One vector is turned by the same rotation once a step. Each row is the vector after some number of steps, and that number follows the row.
The counts run from 0 to 226.
[132 131  90 142 141 166 122 110 116  90 102 176 133  77 101  89 163 124
 135 150 136 111 149  64 114 121 110 119 104 113 158 127  73 120 131 125
 165 135 152 164 149  86 135 143 118 126 116  90  91 157 159 145 136 127
 103 135]  128
[121 115  96  87 162 131 124 150  78 135 137 120 110 120 138 186  94 120
 149 128 130  87  99  72 154 126 117 123 135 153 115 142 127 140 157 100
 136 129 151 197 134 123 112  90  83 160 105 105  81 161 179 113 138 126
  98 130]  42
[139 115 117  69 108 134 122 149  86 141 141 138 144 104 127 173  69 161
 149 135 147 138  96 150 151 118 110 112 108 126 149  98  70 182 152 123
 172 124 153 174 154 141  83 154 122 104 141 109 107 119 126 145 106  82
 126 115]  152
[143 112 116 109 174  74 123 156 150 142 146 153 125 131  87 197 147 156
 176 158 121 102 127 118 144 129 131 104  90 121 140  80 122 156 164 133
 138 127 169 128 153 106 146 129 163 153 127  94 132 150 160 158 160 129
 162 153]  71
[122 131 132  80 161 147 142 153 136 140  95 114 142 106 118 143  74 122
 138 122 126  92 127  97 139 113 103 116 131 131 170 153  64 185 117 149
 175 131 137 180 128 146 159 147  94 143 162 144 124 122 154 144 118  92
  86 163]  147
[128 123 108  90 165 112 117 127 117 139 134 119 119  89 109 180 143 164
 196 162 137 101 144  76 116 134 127 117 110 137 148 159 109 141 148 161
 140  88  88 127 154 127 161 110  98 177  90 106 115 169 141 106 171 109
 122 145]  82
[131 117 114  94 153 159 150 113 135 103  98 133 111  90 148 146 152 146
 178 124  95  93 100 125 103 141 101 150 114 127 158 123  80 156 132 129
 177 109 129 134 140 114 161 121 172  87 114  73  86 169 131 150 137  91
 119 129]  117
[123 144 104 114 138  72  90 156 107 138 159 141 123 105 119 129 123 135
 151 154 169 132 149  94 119 156 157 115  92  89 155 128  85 165 118 136
 180 141 104 147 162 122  86 118  77 158 124 142  86 164 144 154 132 114
 145 138]  194
[150 139 107 100 131 104 125 140 141 172 125 113 145  97 100 136 153 127
 174 177 104 111 136 130 133 141 125 170  91  88 145 108  72 124 141 158
 126 171 178 146 125 148 151 123 138 130 139  64  78 118 126 159 153 142
 101 113]  98
[107 153 115 106 152  82 138 133 151 149 153 138 127 120 133 150 128 102
 204 157 130 122 125 100 181 132 110 185 106 115 187 122 110 149 129 111
 154 157 186 135 151 136 149 104 134 131 149 106  91 111 143 165 104 148
 136 137]  104
[133 143 101 117 136 136  90 150 102 118 141 130 145 118 142 150 109 135
 156 115 146  92 126 140 105 110 133 116 110  97 137  74  66 164 111 106
 151 141 148 156 167 116  84 170 148 100 156 116  70 168 117 149 138  83
  77 131]  159
[133 152 135 115 116  93 104 183 115 113 145 140 134 124 118 140 138 103
 185 135 165 152 139 114 148 157 124 145 110 119 152 141 107 149 130 121
 207 164 136 154 115  87 139 110 109 161  78 106  65 154 191 134 145 148
 150 129]  202
[110 144 121 103 163  95 116 130  96 124 153 139 126 143 136 196 124 104
 185 113  98 113 141  88 137 128 126 178 137 160 105 157  97 156  91 128
 175 165 136 163 129 138 136  85 106 122 113 112  89 123 159 138 167 122
 110 103]  207
[134 127 126 112 156  55 138 166 109 165 139 121 109 113 126 175 130  99
 164 141 128 104 136 118 104 147 131 159  82  98 130 121  98 155 120 110
 181 174 150 143 116 156 107 120 129 100 164 102  75 140 143 157 185 131
 120  92]  198
[116 149 105 116 152 149  86 100  98 107 169 154 148 123 115 125 121 157
 148 141 103 124 123 115 128 120 123 112 128 141 179 114  56 180  98 151
 188 128 146 146 192 134 120 135  88 125 110 127 162 165 145 158 101 119
 137 110]  20
[147 134 122 133 150 114 116 140  91 117 134 150 131 123  80 192 128 150
 167 137 138 116 136 128 174  96  95 126  93 164 118  94 106 132 162 122
 143 144 212 129 136 103 147 170 153 129 122 116 116 150 167 165 189 122
 102 109]  171
[150 122  73 141 140 138 111 130  90 140 151 139 144  71  74 139 143 118
 141 159 144  97 128 121 127  97  66 151  97 107 187 126 140 136 158 122
 139 141 204 153 173 137 147 152 119 103 128 110 100 147 146 148 137 145
  97  68]  131
[137 152  84 105 147 100  94 143 131 106 149 117 149 114 107 125 148 108
 153 171 135 137 128 109 127 145 142 163 103  94 111 114 105 181 144 114
 191 171 110 161 170 146 117 105  82 151 120 143  62 161 148 142 131  77
 126  97]  0
[107 145 123  85 156 147 127 110 127  97 130 144 123 118 126 127 163 123
 160 155  75 124 142 127  99 119 142 132 103 142 178  88  41 131 125 135
 216 139 141 155 116  96 114 121 120 110 120 105 149 113 121 160 133  93
 107 103]  219
[133 161 121 107 145 177 133  95 134  87 127 141 155 123 115 128 137 141
 180 159 135 127 124 117 124 128 117 112 106 124 166 102  56 165 116 123
 202 139 131 149 170 104 160 143 147 107 112  82 110 158 106 127 123  78
 114 136]  119
[123 127 113  89 148 155 113 155 126 141  93 103 150 115 137 135  84 131
 122 125 119  76 120  99 140 130 109 129 142 119 184 176  65 186 109 154
 149 116 146 166 132 143 160 157 103 129 135 135  89 156 152 135 128 102
  83 179]  148
[151 115 101 160 149 124 107 151 107 130 135 178 130  91 106 127 150 148
 108 144 134 104 125  98 112 123 110  78  99 111 224 125  93 159 129 118
 163 138 177 167 160 121 110 129  91 131 104 129 113 153 156 153 111 135
 137 140]  29
[133 127  76 129 155 150 124  74 100 135 138 157 112  69 127 167 152 144
 179 149 111 103 109 100  99 110  99 153 119 122 155 118 115 125 142  99
 145 130 150 119 173 151 124 116 121  98 123  91  87 164 104 135 134 106
 103  90]  124
[117 151 148  92 153  59  86 147 118 143 169 113 142 137 114 173 158 131
 164 134 140 117 125 140 172 141 105 157 100 109 167 125 137 168 117 123
 205 129 165 133 162 116 146 127 106 124 129 121  85 159 176 145 155 148
 164  90]  204
[135 103  82 130 188 112 159 146  86 144 146 135 116 112 120 151 116  90
 129 152 106  92 127  79  91 116 124 114 108 122 124  94 107 158 135  90
 154 165 157 200 150 137  97  99 105 133 129 116 112 120 142 164 143  96
  99 102]  33
[127 128  82 104 128 119  81 160 107 133 164 198 131 118 115 172 133 169
 165 128 115 150 144 109 126 128 161 102 113 124 138 106  61 132 128 168
 135 150 151 169 153 110  74 127 120 156 129  94 115 100 156 173 117 124
 124 166]  61
[146 148 109 102 133 141 122 143 121 104 131 115 138 129  87 144 142 109
 155 143 121 139 119 107 138 141 133 158 124 154 108 154 107 185 120 138
 189 191 149 187 126 117 164 130 107 106 106 120  85 135 173 161 160 114
  96  79]  7
[148 119  67 132 156 146 101  88 118 132 139 178 123  72 119 165 155 174
 166 134 128  95 113  94 114 114  92 140 124 124 189 142 112 146 135 123
 128 121 152 122 179 142 138 119 105  98 118  93  75 166 118 150 128 119
 118 109]  123
[136 121 107 105 188  89 120 140 145 151 156 127 130 158  84 192 147 147
 183 149 105 124 143 104 131 124 134 114  95 120 115  89 117 154 150 132
 152 146 154 140 162 123 168 112 138 171 131 114 138 147 150 156 161 104
 140 147]  72
[168 130 104  93 129 123 122 147 114 171 125 124 129  60  98 160 157 157
 186 171 136 137 134 123 102 138 113 127  93 109 189 148 102 107 168 165
 147 124 117 123 120 132 141 125  96 139  99  78  89 120 124 120 163 137
 114  99]  90
[ 91 156 134  95 171 118 117  98  99 117 144 148 122 131 125 168 113 121
 158 119  89 107 130  95 156 109 116 156 127 174 153 141  79 167  97 138
 201 150 154 170 149 120 142 146  98  85 164 123 137 134 154 174 143 125
 110  82]  13
[137 123 106  95 110 134 127 153  98 138 131 115 129  98 122 174  72 150
 179 115 142 120  79 156 153 125  95 117 123 131 177 106  75 175 152 114
 156 117 166 147 155 140 100 153 136 102 123 108  91 144 112 127 111  89
 101 139]  151
[122 153 109 124 135  49  88 152 137 158 150 160 117  94 136 136 127 131
 156 149 164 117 137  74 134 157 142 114 102  91 171 133  78 145 122 127
 160 155 131 137 145 122  93 116  76 150 122 131  78 170 149 151 139 136
 146 138]  195
[ 95 165  80  90 138 113  98 122 105 144 176 127 146  99 119 109 129 108
 190 186 139 134 174 102 128 132 142 148 101  86 160 116  84 121 137 125
 156 130 104 137 169 141 103 112  88 163 125  92 103 133 114 148 125 112
 109 122]  93
[142 114  99 130 156 136 129 113 111 142 124 191 108  86 147 177 125 139
 154 113  88  93 103  97  83 118 108 107 130 156 204 133  84 143 116 120
 151 147 162 133 119 169 117 112 101 105 114 106 121 132 133 172 133 128
 108 113]  23
[112 151 124 126 153  66 133 134  94 148 125 145 103  98 128 155  86 129
 153 155 157 112 155  83 127 124 148 102  80 141 165 141  36 144 114 141
 167 132 131 134 116 140  94 124  82 127 134 148 144 137 106 162 133 109
  83 136]  187
[113 147 121  44 138 142  91 113  96 146 166 138 124 122 136 176 107 142
 179 125  97 130 108 130 155 124 129 111 130 146 141  66  82 124 170 134
 166 130 147 157 140 127  95 129  96 147 147  80 114 123 141 130 141 103
 107 133]  52
[121 152  72  83 130 111  96 129  99 152 149 106 146  83 102 122 140 133
 184 183 120 126 158 130 115 141 136 150 101  79 159 100  95 120 155 147
 155 116  99 126 168 129 112 130  89 149 127  91  99 142 124 130 148 124
 114 109]  92
[143 143  93  86 118 129  74 155  97 144 170 120 124 115 125 177 112 137
 170 137 114 106 124 175 107 125 128 106 130 121 194  81  84 131 127 137
 145 165 170 141 126 140 108 161 140 120 124 104  91 122 114 144 132 133
  61 120]  58
[142 126  77 128 130 135 135 172  61 127 139  99 144 102  99 139  72 122
 136 141 149  99 115 102 163 114  88 145 121 140 169 164  98 174 131 133
 130 126 154 205 150 138 153 125 103 144 100 135 112 124 166 148 100 124
  83 127]  141
[128 113  74 114 128 126 135 169  70 133 118 116 132  76 117 151  82 142
 142 138 133  98  92 103 168 136 107 146 130 142 167 168 111 167 148 140
 139 109 161 194 154 133 126 112 120 133 115 117 109 132 182 151  85 132
 125 145]  142
[127 124 102  39 127 147  79 133  83 154 160 119 126  98 141 185 102 158
 175 123  98  99  94 139 157 124 113 120 131 135 148 102  95 129 174 133
 141 113 139 139 148 137  92 140  99 139 129  74  92 140 153 131 137 127
 105 125]  51
[135 173 158  98 144 125  91 110 115  95 164 118 156 158 111 157 149 127
 179 156 114 130 131 144 154 110 115 141 114 158 178 113  69 163 123 148
 217 148 168 130 138  99 172 131 100 131  95 108 124 127 147 132 147 121
 116 104]  212
[133 122  83 104 174 108 106 156  89 114 134 134 153 124  67 185 137 140
 157 129 111 109 152 109 139 100 115 134 107 148 108 122 113 161 158 154
 173 118 143 154 146 129 157 153 109 146 123 149 145 117 179 163 175  96
  98 106]  173
[116 164  81 109 143 101  95 147 123  92 149 133 132 104 126 122 138  87
 169 145 157 134 128  90 121 133 134 159 127 109 132 130 104 165 124 107
 198 172 113 155 146 135 116 105  76 143 113 153  45 151 158 150 125 100
 122 114]  1
